(in the rows, 128 means zero)
Each path is a new rotation, seen through one point. The rows after it are directions, each followed by how far the rotation turns it, in degrees a step (0 if it stays put).
Each turn is a multiple of 5 degrees from 10 to 175, or 0.
Each row of a path follows its step; steps can be skipped.
Path 1:
step 0: [132 130 121 123 131 126 132 134 126 120 124 127 133 127 114 132 123 116
 133 129 132 122 124 132 115 116 124 128 138 131 122 129 128 135 128 127
 137 125 126 129 118 126 131 124 128 125 136 137 135 143 127 141 117 134
 117 128 119 139 131 134 133 130 130 128 131 134]
step 5: [143 129 116 128 139 130 128 117 126 119 133 125 136 125 128 130 132 123
 114 120 137 126 114 120 124 123 125 122 120 135 133 123 130 122 131 126
 132 126 136 124 125 129 130 135 124 122 132 129 128 126 141 131 111 132
 133 128 127 129 135 127 131 118 126 126 127 126]
step 8: [127 133 129 132 137 138 138 133 132 139 136 120 121 125 123 134 126 117
 128 123 125 131 124 131 131 125 124 118 135 123 135 132 126 111 129 133
 131 124 128 135 123 134 120 122 130 120 123 127 125 124 126 129 127 127
 131 118 111 128 120 139 138 137 132 132 131 134]
step 9: [125 134 127 132 113 125 127 126 134 130 136 126 128 130 130 131 142 133
 142 122 130 132 143 139 136 125 128 120 131 122 130 120 136 127 134 135
 127 128 116 136 136 128 130 117 126 130 122 121 134 129 119 136 129 130
 131 125 127 126 127 124 143 124 125 129 129 131]
step 11: [133 127 116 128 132 137 128 130 127 128 126 124 133 139 133 134 130 121
 123 138 126 127 129 129 125 135 137 129 151 118 127 125 126 133 129 134
 123 124 142 126 133 129 135 127 120 131 128 128 130 121 134 121 137 131
 127 130 129 127 118 132 123 114 134 120 128 137]
step 12: [136 125 120 129 123 127 121 126 123 133 124 127 119 140 129 130 128 130
 126 124 130 118 121 128 111 127 117 132 131 141 125 121 132 138 126 130
 124 129 126 136 135 115 133 125 120 121 133 123 127 138 126 122 130 140
 126 133 138 120 127 121 128 123 138 130 131 133]
step 15: [125 133 129 125 137 127 123 128 126 118 138 130 127 122 129 123 135 136
 124 124 128 120 132 138 113 130 119 138 119 134 133 128 134 119 125 138
 134 134 132 125 120 129 124 136 132 122 126 119 122 123 131 136 115 131
 128 115 127 124 128 130 137 124 127 132 131 117]
step 18: [141 129 129 131 130 132 120 131 132 118 132 124 140 121 137 135 119 118
 120 125 126 127 122 130 127 124 124 125 133 136 128 125 119 119 129 127
 132 131 130 140 131 129 122 121 122 129 122 127 126 126 123 132 114 134
 121 131 116 135 118 132 123 135 137 124 119 138]
step 20: [124 120 121 127 142 134 127 126 126 127 142 127 118 133 124 121 131 133
 129 131 128 128 127 127 115 117 120 133 124 124 121 126 135 130 121 130
 130 129 124 139 123 142 118 133 119 126 131 141 134 134 123 139 133 119
 130 126 126 118 125 122 125 132 131 127 134 132]
step 23: [132 131 133 121 141 130 131 130 137 124 127 118 124 120 125 133 132 127
 118 128 127 131 121 121 121 127 123 133 139 124 122 127 131 129 129 124
 137 124 135 117 136 125 121 130 121 143 134 124 122 131 133 129 116 128
 121 118 124 135 136 125 116 123 135 137 125 127]
step 24: [136 133 130 125 125 132 121 131 125 144 124 115 132 134 134 142 130 125
 126 132 122 116 125 128 132 130 144 117 124 132 116 128 122 125 132 140
 135 123 125 122 130 124 128 131 124 133 130 122 128 120 132 125 128 128
 127 130 133 127 129 126 128 114 137 137 130 121]
[130 130 131 129 125 127 125 130 128 127 131 125 130 126 126 127 127 127
 129 126 125 128 128 125 129 128 128 128 127 129 130 126 127 132 126 131
 129 129 129 128 127 130 129 128 130 127 128 128 126 127 129 128 129 128
 126 129 130 126 127 127 128 128 129 130 128 127]
125
[125 131 128 127 128 130 131 127 127 129 130 127 131 130 128 125 126 124
 128 127 129 129 130 129 128 126 128 130 130 129 130 128 129 127 132 126
 128 129 127 127 127 127 128 127 127 126 132 129 128 127 130 127 130 126
 127 128 128 127 129 127 127 126 127 129 128 129]
130
[129 128 126 128 127 129 131 128 129 130 129 129 129 128 130 129 124 128
 128 124 130 129 126 129 128 128 128 127 129 128 126 128 127 127 122 127
 128 127 129 128 127 131 127 129 131 129 129 128 127 126 130 130 128 129
 124 126 127 131 129 131 127 127 128 128 129 127]
140
[128 129 130 130 127 127 129 130 130 128 129 129 127 127 128 128 128 130
 130 126 127 124 127 130 125 129 131 130 129 130 129 130 129 126 128 128
 126 129 129 126 128 127 129 128 129 130 128 130 128 129 131 128 130 130
 128 129 130 131 127 126 130 127 129 128 131 132]
25
[125 128 128 124 125 127 125 130 128 128 126 131 128 129 126 127 128 126
 130 126 126 129 127 131 127 127 127 128 129 127 127 128 127 131 126 126
 130 129 128 129 128 127 127 128 130 130 128 127 129 130 129 129 127 128
 130 128 129 128 131 128 127 130 126 127 127 129]
115
